[-4.5, 56.2, -27.1, -43.8, -9.8, 52.1, -8.8]: -9.8
[[-18.4, -19.9, -22.6, 37.4, 29.0], [7.2, -25.2, 47.2, -5.5, -60.0]]: 47.2
[[-48.5, 53.6, 14.7, -27.0], [-37.8, -1.5, -7.4, -56.1]]: -1.5
[-43.7, -55.7, -77.2, 61.3, 36.8, 12.1]: 61.3
[[20.7, 15.0, -4.8, -4.8], [12.6, 17.3, -10.6, -10.6], [7.7, 22.9, -58.7, -58.7]]: 22.9
[-16.4, -6.2, -21.8, 15.8, -45.7, -72.5, 52.9]: -45.7
---
((-11.2, 70.2, 74.6, -0.9, 29.0), (-66.0, -10.3, -36.8, -26.4, -48.8), (44.2, -67.0, 1.8, 33.9, -66.6)) → 29.0
((10.6, 13.0, -1.4, 19.8), (69.6, -9.6, -56.8, -42.8), (2.6, 33.4, 47.5, 40.9)) → 19.8
((13.2, 11.5, 5.7, 27.1, 12.4), (-1.6, 63.2, 25.0, 8.5, 49.9), (-30.4, 3.1, -18.0, 12.4, -13.0)) → 12.4
((-10.8, -38.1, 54.9, 46.0, -1.7), (-17.6, -37.2, 64.8, 41.0, -14.7), (-2.4, -40.5, 52.6, 44.7, -5.8)) → -1.7
((-26.6, -56.2, -59.1, -75.4), (-3.5, -19.8, 33.7, 17.4), (-23.9, -43.6, 57.6, 32.5)) → -75.4
((-26.7, -5.0, -59.4, 12.9), (-13.8, 45.6, -44.4, -23.5), (-25.8, 22.7, -59.3, -8.1)) → 12.9
---
[[-37.8 -20.3  39.8  18.0  21.7  45.8  24.1]
 [ 33.8 -20.3 -16.5 -56.0  53.3 -18.2  49.8]] yields 24.1, 33.8

[[-64.7  48.8 -11.8 -23.8  19.4  28.3  -5.2]
 [ -7.5   0.0  -5.4  -8.4   1.2  -1.7   7.3]] yields -5.2, -7.5

[  1.2  11.6  24.9  53.4 -29.6 -67.0] yields -67.0, 1.2

[ 57.8 -64.9  63.3  -5.4] yields -5.4, 57.8

[[ 43.7  19.3  33.1  23.8  60.8]
 [ 59.8   3.0 -36.6  14.7  30.0]] yields 60.8, 59.8

[-53.8   7.9  60.5 -12.2] yields -12.2, -53.8

[ 69.2 -63.9  27.3 -45.7 -66.1 -55.3] yields -55.3, 69.2
---
[57, 18, 59, 81, 41]	59, 81
[5463, 1188, 9931, 7429, 5128]	9931, 9931
[8, 7, 6, 1, 5]	6, 8
[[380, 430, 541, 419, 522, 572, 641], [596, 648, 823, 333, 771, 165, 392], [579, 698, 444, 425, 762, 495, 299]]	333, 823
[222, 160, 138, 53, 207]	138, 222
[[204, 164, 148, 113, 46], [190, 46, 140, 36, 77], [119, 48, 238, 69, 109]]	140, 238
[-56, 810, -845, -23, 987]	-845, 987
[99, 101, 96, 19, 253]	96, 253
[590, 790, 185, 624, 699]	185, 790
[[138, 109, 139, 107, 118, 30, 125], [51, 137, 32, 138, 10, 195, 63], [41, 40, 40, 40, 39, 42, 40]]	138, 195
---
-547	335	596	519	438 -> -547, 438

14	79	0	79
34	84	30	85
82	41	86	41
-> 14, 41

204	206	217	196	169
209	199	169	243	158
198	111	175	13	184
-> 204, 184

43	86	7	50	64	78	88 -> 43, 88

4	4	3	7	1 -> 4, 1

-29	-22	33	-8	8	16
-6	-18	5	-9	-11	1
-> -29, 1

521	650	159	-800
-522	-437	-689	-97
-> 521, -97
---
[23 24 25 19 96] ans = 96, 23

[[3976 5305 4583 5091 4753 5520]
 [4888 7586 8096 5746 2043 5104]] ans = 5520, 4888

[[4 3 4 4 3 2]
 [6 8 3 6 7 4]] ans = 2, 6

[5128 5713 1149 9067] ans = 9067, 5128

[[ 31  24 -19  23 -43  41  10]
 [-12  40  27 -45  24  29 -15]] ans = 10, -12

[-424 -175  866 -632  595  218] ans = 218, -424

[[51 24 63 37]
 [51 24 76 26]
 [45 24  9 87]] ans = 37, 45

[[4556 6005 5140 5287 2426 4329]
 [5316 6550 7987 5180 5587 9170]] ans = 4329, 5316
